In the rows, 128 means zero.
The rows of T fall into a few groups, and each row is roughly a mix of its group's hidden directions; one row fits no group.
T (136 x 10):
[[162 142  82 100 112 147 101 141 183 155]
 [132 154 104 107  70 114  86 124  92  94]
 [142 104 135 151 169 158 105  80  78 143]
 [ 98 182 147  96 176 127 138 151 119 162]
 [101 146  99 143 143 141 141 200 100  98]
 [107 170 103 152 159 180 164 113 122  97]
 [126  91 191 104  94 144  89 144 135 146]
 [134 122 111  89 184  82 155  89 138 130]
 [122 139 110 114 119 118 117 116 179  53]
 [108 104  93 156 169 149 142 139 178 168]
 [ 89 123 116 152  89 148  87 151 130  72]
 [169 170 104 161 163  81 146 125 152 120]
 [115 160 202  93 144 142 145 125 114 103]
 [ 83  89 145 117  94  83  98 113 161 140]
 [123 102 110 182 150  97 139 111  82  88]
 [158 128 146  96 147 158  61  93 129 115]
 [129 112 201  86  95 152 136 122 112 139]
 [142 114 198 136 133 185 114 127 132 153]
 [107 103 107 155 155 124 165 188 101 100]
 [192 107 130 157 150 106 129 138  82 156]
 [121 115 183 110 141 157 176 166 101 109]
 [ 83 120 109 114 177 119 185 121 119 161]
 [132 125 164 143 117 150  82 184 141  85]
 [166 165 134 112  80 143 115 104 140 182]
 [145 147 130 135 110  72 123 107 189 162]
 [178 129 125  91 149  87 155 148 117 175]
 [ 62 115 157 117  81 128  89 135 117 135]
 [166 102 162 110 127 126 124  73 179 145]
 [ 94 124 168 105  83 129  89 137 113 176]
 [ 86 175 110 132 123 101  93 136  80  98]
 [178 128  96 133 156 135 153 125 169  75]
 [105 110 170 144 111 165  89 154  97 170]
 [ 80 146 161 111 122 149 151 182  91 115]
 [152 110 138 121 151 104  56 149  91 111]
 [130 131  97  78 162  94 174 121 156 155]
 [118 122  53 120 155  87 150 151 120 140]
 [127 119 165  92 142  89 158 167  89 162]
 [148 154 111 103  65  80 126 152 153 135]
 [104 143 106 138 159 150 128 156  66  83]
 [127 154 184 167 104 172 104 128  97 116]
 [112  74  78 144 116 112 153 117 156  89]
 [125  79  63 131 119 126 115 114  83 145]
 [129 138 106 107 173 119 188 115 164  91]
 [131 196 170 115 156 138 167 146 140 121]
 [129 170 126 122  79 162 137 112  74 159]
 [124 130  95 100 186  86 159  90 127 139]
 [145 109 170  82 139 152  64 130 127 121]
 [137  55  97 124 128 145 168 117 161 130]
 [145 109 138 177  75  98 125 163 120  92]
 [ 98 142 170  75 126 141 141 126 147 183]
 [143 124 113 115 102  85  88 151  77 168]
 [ 71 149 174  94 102 112 135  98 121 151]
 [134 128 150 117 179 180 106 103 106 171]
 [175 140 177 110 123 143  87 137 126 177]
 [ 81 134  95 148 129 128 202 112 128 127]
 [156 178 116 140  68 122 112 159 161 124]
 [ 79 133 121  87  86 137  94 125 165 159]
 [148 140 147  78 115 128  98 128 185  87]
 [135 108 184  95 123 169 135 122  77 105]
 [183 132 168 105  99 138 134 118 157 176]
 [126 124  88 183  99 138 104  98  81 112]
 [106 113 173 100 158 125 103  80 129  82]
 [129 152 167  90 110  96 162 130 131 186]
 [143 126 118 140  79  96 158 127  97 189]
 [154  90 174 140 110 159  87 119  86 149]
 [142 104 130 139 186 144  96  84  84 129]
 [105 191  69 150 136 114 102 134 132 130]
 [139 142 171 118 149 188 127 120 181 110]
 [ 93 137  58 121 108  86 116  99 137 137]
 [143 109 159 106 130 127  55 158 119  95]
 [168 149 134 163  84  99 163 137 168 106]
 [101 150 156 174 190 152 132 136 100 133]
 [102 164 171 132 125 119 168 120  67 140]
 [ 77 156 127 101 166 123 169 145 112 169]
 [ 94 144 156 127 155 168 165 175 155 153]
 [136  73 140 142 141  83 128 129  67 139]
 [146 113 147 105  84 170 118 128  63 138]
 [120 101 125 185 103  96 147 158 115  80]
 [127 147 107 149 163 141 155 172  75  91]
 [173 138 155  92 123 123  94 125 126  64]
 [ 54  91  95 146 124 137  99 126 124 145]
 [114 101 153 119  55 130 173 130 141 144]
 [156  59 139 131 117 156 160 155  94 130]
 [133 136 162  98  99 136 112  88 181 170]
 [138 132 142 138 177 107 100 149 198 139]
 [146 134  97 153  99 172  70 121 100 103]
 [150 148 169  76 141 130 145 143 184 150]
 [104 139 126  93 168 139 139 141 108 199]
 [146 123 130 125 125  93  66 151 177 160]
 [159 149 123 117 146 192  77 132 107 106]
 [181 120 189  95 129 102 111 130 150 112]
 [160  73  86 164 122 102 132 141  91 118]
 [132  44 155 125 123 135 159 144 145 135]
 [141 141 157 145 157 206 111 101 135 137]
 [ 97 155  98 105  92 111 101  97 138 182]
 [159 132 145 118  72  95 163 139 138 177]
 [101 109 153 120  93 113 152 162 177 174]
 [146 175 156 140 114 106 154 105 155  71]
 [122 126 204  97 141 120 150 111 169 123]
 [ 51  91 109 151 144 138 124 149 112 113]
 [102  72 136 142 153 173 123 115 170  99]
 [160  64 143 158 119 127 111 114 119  77]
 [ 97 198 104 143 164 111 128 149 124 102]
 [130 138 119 101 170 104 133 140 199  98]
 [111 156 137 115  68 145  74 144 127 161]
 [119  76 130  85 142  71 138 143 146 102]
 [ 65 149  85 158 142 120 109 142  91 118]
 [113 151 110 148  75 185  87 122 130 112]
 [122  58 164 130 152 110 160 145 125  95]
 [121 138 150 129  68 158 139 148 182  97]
 [127  57  96 154 151 172 135 129 131 142]
 [146  91 147 166 142 166 120 117 148  68]
 [106  57  87 145 122 106  97 114 144 125]
 [135  94  87 155 145 174 105 120 177 107]
 [113 135 117 117 191 192 137 141 108 143]
 [108 127 170 170 164  97 176 126 153 146]
 [ 87 154  97 122 151 118 146 146 166 187]
 [159 138 127 138 162 181 107 134 177 166]
 [107 107  59 152 128 111  80 113 114 113]
 [166 140 145 106 133 182 136  93 171 160]
 [ 97 184 120 133 128 177 124 148 119 176]
 [120 119 138 189 142  97 163 116 182 121]
 [ 92  78 165 103 105 136  92 139 134 168]
 [164 168 125  86 164 144  90  97 147 151]
 [193 123 149 138 134 137 125 190 108 108]
 [ 90  96 166 143 157 158 152 138 131  75]
 [ 83 129 147 110 178 184 150 137 150 135]
 [129 108 142  68 169 142 165 132 105  89]
 [ 93 101  80  99 110 114 103 182 145 129]
 [188 138 150 148 137 150 140 113 149  69]
 [107 100 112 153 147  76 121 143  88  78]
 [ 85 114 102  77 128  87 137 163 128 164]
 [162  99 147  99 120 116  98 144 162 189]
 [ 94 120 139 118 114  57 107 144  88 107]
 [182 143 167 115 136 145  84 122 166  99]
 [115 176 143 114 156  83 150 135 182 110]]

Which four rows in each list fit none of the groups? Every other row fits one group, some only roughly. Give them in the order they come.
  * k948: [ 73 126  62 108 153 117 128 143 154 121]
  * k227: [157 107 147 124 137 166  62 168 144 134]
  * k977: [176 129 114 134  95 133  76 124 181 146]
  * k329: [183 125 113 158 163 137  74 113 156 118]
  * k686: [167 125 152 138 121 171 190 147 101 108]
  * k80: [ 60 117 150  94 162 149 110 138  96 122]
  * k804: [154 141 158 149 165 133 194 111 161 137]
  * k198: [107 129  86 134 157 169 178 111 165 103]
  * k153: [125 167 117 152 147 129 139 121  75 191]
  * k65: [ 98  62 160 140 123 165  93 141 146 134]
  * k490: [102  67 140 115 171 116 168 131  94 124]

k227, k329, k686, k80
  * k142: [ 47 160 134 104 129 131 150 123 121 153]
  * k347: [121  83 112  74 141 101  92 127 134 172]
  * k502: [155 149 130 158 121 132 116 126 198 175]
  * k905: [ 93 169 126 144 108 172 118 168 124  80]
  * k417: [ 90 108 180  93  92 130 149 163 140 152]
  * k664: [ 70 151 115  84 147  89 138 158 107 138]
  * k483: [115 136 153 120 192 148 120 116 184 154]
  * k500: [140  82 106  82 174 160  90 123 131 128]
  * k927: [ 72 124 111 136 171 138 150 162  91 159]
  * k67: [162 140 134 141 200 133 144 122  80 118]
  * k516: [147 115 129 179 116 137 184  91 145  91]
  * k258: [207 105 147 111 159 122 148 123 147 146]

k347, k483, k500, k67
  * k940: [149 134 128  82 109 120 183 105 173  98]
  * k459: [131  98 148  84 151 171 101 122 146 181]
  * k99: [112  72 145 166 107 122 135 128  90 176]
  * k518: [128 188 116 126 130 136 102 107  69 161]
  * k393: [118  97  73 183 161 127 150 146 133 148]
  * k919: [ 71 139 150 142  97 176  89 114 122 148]
  * k852: [134 132  92  85 139  61 166 142 125 132]
  * k232: [133 139 172 186 142 173 158 108 107 128]
  * k40: [125 144  52 160 101 113 150 157 133 120]
  * k775: [126  89 147 150 169 183 130 173 136 113]
  * k439: [140 138 127 114 116 201 131 123 100 180]
  * k427: [131  96 162 117  59  98 122 135 111 162]
  * k133: [131 135 104 155 168  94 113 110  84  74]

k459, k518, k393, k40
  * k423: [133  97 117 127 126  96 142 124 143 211]
  * k887: [ 65 183 152 128 122 120 122 125 139 168]
  * k410: [109 115 100  79 167 140 169 138 167 155]
  * k960: [110 148 101 193 100 142 130 169  97 141]
  * k322: [133 149  74 164 117 131 192 124 141 107]
  * k132: [133 128 108 124  75 156 146 154 186 162]
  * k745: [109 130 104  74 104 117 164 101 145 180]
  * k476: [115  92 161 153 165 138 117 148  71 161]
  * k746: [ 92 149  84 115 111  95  95 182 110 128]
  * k879: [111  74 121 107 120  95 153 115  91  78]
  * k354: [ 92  88 149  75 165 115 120 148 109 157]

k423, k887, k322, k132
  * k533: [142  62 138 115 161 154 127 103  98  92]
  * k720: [145  91 109 138 149 134 138 150  52 152]
  * k848: [114  65 141 124 130 154 142 155  76 100]
  * k904: [182 168  65 122 148 125 141 145 139 127]
  * k218: [ 85 152  98 144 120  93 183 117 148  95]
  * k173: [110 117 102 112 143 155 142 145 135 209]
  * k567: [133 158  88 137  89  97 180 107 161 124]
  * k390: [161 118  97 139 127 107 154 157 198 110]
  * k674: [173 156 162 104 163 164 150  97 103 110]
  * k982: [102 171 110 107 160 171 171 129 155 155]
  * k985: [110 145  85 153 130 117 162 119 199 123]
  * k215: [132 143 170 120 142 176 193 134 103 120]
  * k106: [176 124 132 134  93 142  76 132 168 165]
  * k743: [161 132  80 132 172 132 131 110 106  70]

k720, k390, k215, k743
  * k193: [ 89  83 126 148 117 143  98 119 110  66]
  * k646: [ 98 163  69  91 125 128 140  91 156 116]
  * k31: [141 148  97 107  48 117 122 123 135 157]
  * k911: [157 186 117 146 125  84 150 128 152  86]
  * k671: [155  63 131 135  88 103 143 138 150 167]
  * k381: [138  73 145 138 125 126 179 181 112 143]
  * k413: [109 147 141 161 190 118 152 105  88  98]
  * k411: [139  84 101 140 153  69 142 123 162  97]
  * k935: [158 167  88 155 111  79 152 132 126 165]
  * k702: [175 118 142 138  86  62 141 148 120 142]
  * k833: [119  68 110 132  95 163 116 152 168  98]
  * k789: [134  99  56 127 165 143 139 149 162 138]

k911, k413, k411, k833
  * k850: [145 163 150 114 149 197 167 146 134 140]
  * k211: [ 79 178 150 174 102 138 108 134 107 144]
  * k994: [192  83 161 115 109 105 107 152 128 118]
  * k542: [164 106  86 151 138 122 134 104 188 160]
  * k239: [ 92 141  70 118 104 113 158 112 139  78]
  * k520: [167 148 151 102 126 164  98  79  91 108]
  * k46: [140 148  56 124 119 102 161 157 160 135]
  * k595: [139 144 146 188 112 113  63 121 110 125]
  * k851: [128  80 144 117 159 198 113 104 126 136]
  * k962: [161  97  93 147 112 148  92 127  86 174]
  * k364: [168 173 170 102 151 153 140  86 129 109]
  * k576: [104 116 129 123  82 161 150 188 112 162]

k211, k46, k851, k962
  * k455: [120 157  80 174 152 112 162 131  97 162]
  * k82: [102 164 154 115  59 155 122 134 160 139]
  * k916: [117 127 147  82 177 139 161 111 177 103]
  * k470: [139 164 133 167  77  75 150 146 125 144]
  * k649: [161 110  92 170 168  76 145 125 146 120]
  * k108: [164 101 118 146 144  83 121 167  71 129]
  * k709: [ 74 151 127  87 158 140 102 107 116 172]
  * k639: [106 136 142  84 124 118 158 171  85  83]
  * k559: [101  91 143  79 139 175 113  94 114 155]
  * k200: [105 134 109  76 110  92 124  81 165 152]
  * k883: [144 135 160  87 177 133 111 159 119 179]
  * k866: [125 192  97 129 114 164 119 148  79 122]
  * k367: [125 110  94 117 147  87 178  72 135 118]

k82, k470, k709, k639
  * k468: [ 66  94 153  91 132 136 121 128 158 165]
  * k819: [ 90 148 178 105 134 116 128 182 157 103]
  * k244: [121  86 103 170 138 173 151 155  86 137]
  * k828: [110 159 124 155 130 110 176 138  75 171]
  * k707: [139 148 106 162  85 136  66 142  91 124]
  * k238: [132 157 122 164 186 113 173 154 128 160]
  * k93: [ 97 103 151 102 200 136 140 146 108 152]
  * k577: [112 110 100 157 115  91 165 121 192 144]
  * k141: [186 147 147  90 155  94 119 138  92 152]
  * k405: [152 147 120 144 169 167 185 169 127 127]

k819, k244, k828, k141
  * k888: [102 164 107 161 108 107 168 104 136  75]
  * k899: [134 150  59 128 111  81 117  93 111 124]
  * k950: [109 166 149  82 164 129 188 124 118 138]
  * k617: [ 77  97 160 176  83 145 136 134 120 120]
  * k340: [164  84 124 111  80  84 141 112 159 113]
  * k544: [121 116 167 115 112 182 143 149 135  67]
  * k729: [122 192 138 152 153 153 180 119 116 105]
  * k214: [156  86 152 140 164  79 152 111 162 106]
  * k967: [177 126 154 135  93 120 163 102 184 126]
  * k62: [186 186 143 115 159 142 134  96 125 122]
  * k291: [187 150 153 123 112 127  82 166 102 109]
  * k297: [ 70 134 100 110 157 180 128  95 123 113]
  * k403: [120 118 173 122  83 135 115 100 193 120]
  * k614: [ 69 101 112  79 119 129 133 157 167 118]

k617, k544, k291, k403
